Named moves, each a turn or a mirror, and the order they were made in; the first pair answered:
move tenot:
[ 13   0  14 -11 -16  29  -5 -17   6   0  22   8  16   8 -19   3] |-> [ 15   4   8 -10 -18  25 -11 -12  10   0  24  11  10   6 -14  -1]
[-11   3  22 -18  -5   4  17 -23 -13   0  -8  12  18  -4 -20  -1] |-> [  3  20   9 -22 -15  -2 -15   4  -3  13  13  18 -15 -26  -5  -7]
[  1   6  -3 -10  -8   2   2 -18  19   8  11  -8  15   8  -7   4] |-> [  4   8  -4 -13 -10  -3  -7 -12  23  11  14  -7   8   4  -2   2]
move Fikof:
[ -6  -2   8 -10  -4   4  15 -11  10  -4   9   7   9   5 -12   8] |-> [  2  -7   7  -7  -1   6   9 -11  12  -2   4  -6  14  17  -4  -1]
[-11   1   5   2  -6   4   5  10 -13  -8   2  -3  -1  -2  -9  11] |-> [ -3   2   5  -1  -5   5   3   1 -11  -9   6  -3   5   1 -10  10]
[ 12  11   5 -10 -22   7  -1   1 -39 -24 -25  15 -18  24  20 -16] |-> [  8  11   4  -7 -20   8   2   2 -40 -24 -25  16 -23  25  15 -13]
[ -1   8  10   3   2  11   4  -3  13  -8  -5   2   8   5 -10  -5] |-> [ -1   6   6   4   7  13   1   2  14  -8 -10   0   5   4  -6 -10]
move vodo:
[  0  -9  -4  15  10 -23  -2  17   3   7 -13   7  16 -15   8 -21] |-> [ -8  -3  12 -17  -5  13  11  -2 -26 -14  -8  10   4  18 -13  13]
[ -3   9 -12 -10 -12  28 -27   1 -13 -13 -19 -12 -33  31  -1   4] |-> [  0   3 -28  18   2   3 -40  19  12   7 -21 -18 -25   5  17 -28]
[-11   0  -5  -2  22 -11   2   6  -6  17   0   4  -8  -5 -10  15] |-> [ -8   4   1  10  22 -17   3  -7 -16  11 -14   8   2  -1   0   7]
Now pairs of rows:
Each pair is 2 to 3 moves apart.
[-13  18 -13  -8 -12  31  -5 -18  13   1  29  -7   3  11 -15  20] |-> [-21  18 -23  31   5 -14 -11   5  19  16  12  -1  11 -25   4  -4]
vodo then Fikof then Fikof
[ 10   2  -2   6  11 -11 -32   8  22  15   9  -5 -14  -3  -3 -17] |-> [ -5  -9  16  -7  11   7  -5 -18   8  -1   1  -9  -4  29 -25  11]
vodo then vodo then tenot
[-11 -17 -20  23  -3   7  -7  24  -8   4 -23  -8  -3   1  22 -25] |-> [ -8 -13 -10  16 -10  15  -4  10 -24  -5 -30   1   0  11  19 -19]
vodo then vodo then vodo
[  7   1   1 -17 -12  17  -3 -10   5   0  27   8 -13  18  -9   1] |-> [  8  -4  -5  -6  -7   3 -12   4  21  11  30   5 -10   4  -5 -10]
vodo then vodo then vodo
[  7   2  13  32  -1 -15  25 -27 -15 -13 -21  15  31   7   8 -15] |-> [ 34  22   4 -12 -34  18  -1 -19 -14 -20   9   7 -12  26   7  -4]
tenot then vodo then Fikof
[ -4 -14   1  24  15 -17  15   1 -11   0 -35  -3  19   4   0 -10] |-> [ 15  19   0 -10 -18   8 -11   1 -29 -13 -16  12 -24  13   1   7]
tenot then vodo then tenot
[  2  -8  -5 -21  -5  15 -14  10   6   0   9  -4 -18   2  -9   6] |-> [ -6   5  -2   5   3 -17 -12  14  -7   0 -10  19  -9 -20   0  -4]
vodo then Fikof then Fikof
[ -6 -20  13 -10   9   8   1   1  12   8  -2 -14   4 -15  -4 -10] |-> [  5   3  17 -15  -5  13 -15 -11 -14  -3  -8   2  -1 -12   9 -16]
vodo then tenot then vodo
[ 10 -14   3  19   7   1   7  -3  -2  -9 -30 -21  20  25  16 -26] |-> [ 20  -4 -10  21   5  -5 -13   9   6   1 -19 -17   8   9  20 -38]
vodo then tenot then vodo
[  0 -37  -2   5  16   1  17  -3  41  15  18 -31  22   7  -3  -1] |-> [-10 -36   5 -11  12  17  27  -7   5  -3  -8 -35   9  34 -12  17]
vodo then Fikof then vodo
[  9 -11 -13   2  -9  34   5  10 -13 -20 -29 -10 -16  44   6 -17] |-> [  4 -20 -11  11   2  28  17   9  -9 -17 -32 -17  -4  42   7 -14]
tenot then vodo then tenot
[ 31  -6 -17  13  -7  -4 -21  -3  15  11  23  -1  -5  12   8 -21] |-> [ 36   0 -10  17 -12  -5 -17 -12   3   1   7   4   6  19  10 -26]
vodo then vodo then vodo
[  2 -23  -5   8   8   3  12  -4   2  -4 -15 -18  17  18   4 -11] |-> [ 15  -5  -5   8   0  -5  -3  -2  -6  -8 -17  -5  12  10  15 -24]
vodo then tenot then vodo
[  1  10   8 -10 -15  11  -3 -24 -10  -9  -7   4   2  15   0  -2] |-> [ -8  -8   6  -1   2   5  17 -21   0  -7  -9  -8  14  14  -6   1]
tenot then vodo then tenot
[  6  -7  -1 -11  -7  23   4 -21   2  -8   5 -12  10  16  -5  -1] |-> [  2 -11  -4 -11  -1  19   0 -12  20   3  15 -18   0   8  -6   2]
vodo then vodo then vodo
[  2 -18   1  12  12  18  12   4 -10 -10 -34 -28   6  25   7 -11] |-> [ 13   2 -10  -6   2  24 -18  26  -1  -1  -6 -21 -32  12  10 -10]
tenot then vodo then vodo
[ 10  -1 -23   9 -18  -2   1   6  36  17  13 -15  14   6  -7   6] |-> [ -2   0 -20  32  -3 -11   4  23   4   4 -33  -8   8   4   9  -5]
vodo then Fikof then Fikof
[-12  -5  -6  22  10 -25   0  21  18  22   7  14   3 -36   6  -8] |-> [-21  -8  -3  -7   6   0   4  24  17  23  25  11 -21 -26 -12  27]
vodo then vodo
[-10  -8   4  26  14 -23   6  -6   6   7 -17  10  22 -21   3 -12] |-> [ 15  13  -2 -19 -18  14 -20   1   8   4  20   9 -23  -7   2   1]
vodo then Fikof then tenot
[-30 -24  14  23  37  -5  38  -2 -17 -18 -11  27  35 -10 -23  13] |-> [-37 -26  12   9  34   7  36   1 -14 -19   0  23  17  -5 -31  27]
vodo then vodo then vodo
[ 11 -29 -12  -5   4  20   5  17  10   4 -15 -42  -3  37   9  -6] |-> [ 17 -15  -9 -17 -10  28  -2  15   7  -2 -11 -42 -15  40  12  -3]
tenot then vodo then vodo
[ -3 -12   2 -33 -12  13  21 -25   4 -11   7  -8   6  26 -21  20] |-> [ 15  14  -2 -37 -33   8  -3 -19 -11 -18   4   8  -7  20  -5   5]
tenot then vodo then vodo
[  0 -15  -8   7  -2  -9  -6  41  -2  -2  -4  -8  -5  -9   3   2] |-> [  6  -5  -3  -5 -17   8 -10  35 -19 -11  -6   0 -12  -1  -1   7]
vodo then tenot then vodo
[-14  19  -2  -7   8  14   2 -12  -5   2  -9   7 -25  -4 -20  15] |-> [-11   0  -4  11  19  -1  11 -21  21   9 -14  -6   8  -3 -16  -4]
Fikof then vodo then tenot
[ -3   7   4 -23 -13  26 -14  20 -20  -7  -8   4 -44   4 -13  16] |-> [ -2   4 -12  -6  -1   7 -23  41   4  15  -2  -2 -45 -19  -1   1]
vodo then vodo then vodo
